In the rows, 128 means zero.
Rotation paths and how fast each direction turns (degrees per step)
Each turn is a multiple of 5 degrees from 10 to 175, or 0.
Each row of a path follows its step; steps can be skipped.

step 0: [125 130 118 122 143 138 139 134 130 122 136 122 133 133 141 135 119 136
 123 139 130 122 128 125 137 127 124 138 125 125 128 138 127 122 126 119
 122 125 130 136 124 131 121 137]
step 1: [125 126 117 129 127 132 129 124 119 115 135 142 118 128 130 134 128 129
 131 134 132 114 141 131 125 116 123 134 124 135 134 127 131 132 136 114
 133 134 131 134 133 122 126 119]
step 2: [130 122 123 138 124 134 141 120 126 130 136 133 130 139 125 141 132 123
 129 134 131 130 131 131 121 127 127 121 123 121 131 115 118 116 135 126
 119 126 132 118 119 117 120 129]
step 4: [139 123 130 125 130 128 124 137 133 117 132 122 133 140 130 124 129 114
 131 130 116 121 120 134 131 125 127 126 125 141 130 121 129 117 123 133
 121 128 144 123 137 138 124 123]
step 6: [121 130 117 120 120 132 134 133 129 134 129 117 138 127 141 136 129 138
 132 132 118 129 130 128 120 130 138 131 140 137 128 136 128 122 136 123
 123 125 140 132 121 134 127 139]
step 7: [121 123 119 134 123 133 128 124 129 135 139 128 132 121 122 129 113 136
 133 130 118 116 133 129 137 122 131 132 133 137 141 124 132 122 131 119
 141 131 121 139 134 131 119 127]
step 8: [124 128 130 138 112 130 128 125 119 132 129 135 123 137 126 140 130 128
 133 131 122 115 124 126 119 136 130 139 137 131 131 123 129 124 130 127
 122 129 119 111 132 123 116 124]
step 9: [118 125 133 122 120 115 128 119 135 136 128 132 129 132 121 130 128 120
 127 132 117 132 125 133 123 136 134 128 127 120 139 120 132 123 140 142
 134 137 123 129 115 125 132 121]
step 10: [124 124 140 137 135 121 119 140 142 135 128 127 139 133 136 118 131 122
 136 122 117 129 125 132 118 132 131 122 138 129 134 125 136 124 123 137
 128 123 129 126 140 126 132 130]
Directions:
[128 126 129 129 127 125 127 127 130 126 128 128 127 128 129 129 125 125
 127 132 126 129 131 123 127 128 125 125 130 124 128 125 127 129 129 130
 126 127 127 127 130 127 129 126]  55
[130 125 128 123 125 127 129 129 125 125 129 130 125 129 127 127 131 127
 126 128 127 124 130 127 127 130 128 131 125 127 126 131 128 129 127 130
 129 131 128 127 130 128 124 126]  100

step 0: [134 128 117 136 132 119 120 119 136 129 126 124 118 134 137 120 133 114
 123 123 139 124 139 126 125 126 141 134 124 128 127 130 132 124 132 121
 126 135 125 124 122 123 132 124]
step 2: [134 128 118 130 132 117 136 131 129 135 124 135 124 137 134 119 118 123
 132 133 122 128 136 117 129 134 137 119 131 136 131 130 131 127 117 122
 130 139 133 133 128 119 126 137]
step 3: [128 126 133 134 133 116 125 124 132 129 137 129 120 131 131 114 132 115
 128 127 133 131 130 130 128 125 140 126 122 133 138 125 124 130 124 115
 122 131 124 124 135 139 122 115]
step 4: [121 127 120 143 128 120 124 132 122 133 139 129 115 134 137 122 128 132
 118 131 130 131 129 120 134 127 128 122 123 132 125 135 119 131 124 128
 140 123 132 128 116 127 119 133]
step 5: [121 137 127 132 127 120 132 136 129 139 128 129 124 141 128 122 122 124
 129 137 118 130 149 127 128 137 122 124 121 132 131 124 131 122 125 123
 117 131 129 131 129 132 120 124]
step 7: [112 135 120 140 119 135 117 132 119 129 132 125 117 133 140 126 124 123
 123 131 132 128 130 137 130 133 137 126 124 130 129 126 128 121 119 126
 129 134 122 127 119 126 123 126]
step 8: [131 130 120 136 127 124 128 129 147 141 120 119 125 132 132 122 124 129
 119 132 133 123 142 132 126 140 121 128 125 128 125 132 124 116 130 128
 130 132 128 128 127 132 117 123]
step 9: [123 127 122 132 121 123 131 122 127 147 121 133 138 130 135 128 125 117
 129 129 126 136 123 143 132 141 136 125 123 134 130 131 126 133 122 121
 130 129 127 121 131 124 120 132]
step 10: [130 127 122 132 127 126 125 124 127 126 126 128 119 126 127 118 121 120
 122 127 137 123 128 129 114 135 146 122 128 136 129 136 128 117 120 130
 125 139 119 130 120 121 119 124]
Directions:
[129 128 128 127 127 126 129 127 129 126 130 129 128 128 130 128 126 128
 127 124 126 127 126 130 126 128 126 131 132 128 128 130 127 128 131 127
 131 126 130 127 131 133 122 126]  145

step 0: [119 117 136 124 128 129 128 128 129 125 119 131 131 123 143 139 131 126
 137 131 125 130 117 133 135 130 123 135 124 127 143 122 128 131 125 133
 124 129 129 123 121 134 137 143]
step 2: [138 129 129 122 132 116 130 127 130 133 130 130 124 129 125 139 112 136
 132 118 138 128 128 123 124 133 123 123 113 134 131 131 129 131 119 122
 122 134 123 133 116 135 131 128]
step 4: [119 120 131 121 123 128 117 129 134 137 123 142 125 128 136 125 137 126
 128 124 117 123 120 130 140 133 127 134 114 126 131 134 137 124 119 124
 123 127 127 121 120 130 126 130]
step 5: [126 119 128 131 136 115 137 124 128 124 117 132 133 139 129 125 121 120
 124 124 130 127 109 123 128 131 134 126 118 130 135 130 122 124 118 116
 137 131 127 129 121 131 125 124]
step 6: [133 129 129 120 135 115 128 135 128 131 120 136 138 119 125 140 125 134
 134 125 129 134 125 123 132 128 124 118 126 123 131 116 128 121 124 122
 124 129 137 141 125 139 125 137]
step 7: [133 128 127 116 129 120 121 116 139 140 117 127 135 128 137 135 134 124
 133 138 127 125 132 126 137 120 126 121 121 130 134 132 133 131 130 128
 130 128 119 121 126 134 134 137]
step 8: [120 118 138 127 131 127 135 123 121 137 125 139 128 127 141 129 130 123
 124 123 137 119 118 127 125 122 121 133 119 135 130 134 138 121 130 120
 120 134 119 130 122 129 126 132]
step 9: [132 126 136 128 140 128 131 129 135 129 126 126 126 129 137 133 121 136
 134 116 133 132 116 132 134 128 124 131 124 130 126 117 121 124 122 106
 135 125 128 123 123 136 127 127]
step 10: [138 128 132 119 127 128 125 123 144 138 122 134 131 128 125 142 127 123
 134 124 128 122 130 119 130 142 123 122 135 127 134 132 132 120 119 120
 128 131 140 129 124 127 127 134]
Directions:
[124 127 128 128 129 129 127 128 127 129 129 125 129 127 129 126 124 126
 124 129 127 125 127 132 128 128 124 128 127 131 130 127 130 127 126 128
 129 128 131 128 130 132 128 124]  95
[129 132 126 130 131 129 129 126 127 131 127 128 131 130 126 131 130 132
 129 125 131 128 130 129 127 130 127 128 127 127 131 126 126 129 127 128
 128 127 131 130 128 128 128 124]  100
[128 129 129 130 129 126 129 130 128 129 130 128 132 127 129 124 123 129
 128 125 130 132 129 129 125 129 129 130 126 128 129 131 128 127 131 128
 131 129 125 130 127 128 125 129]  110
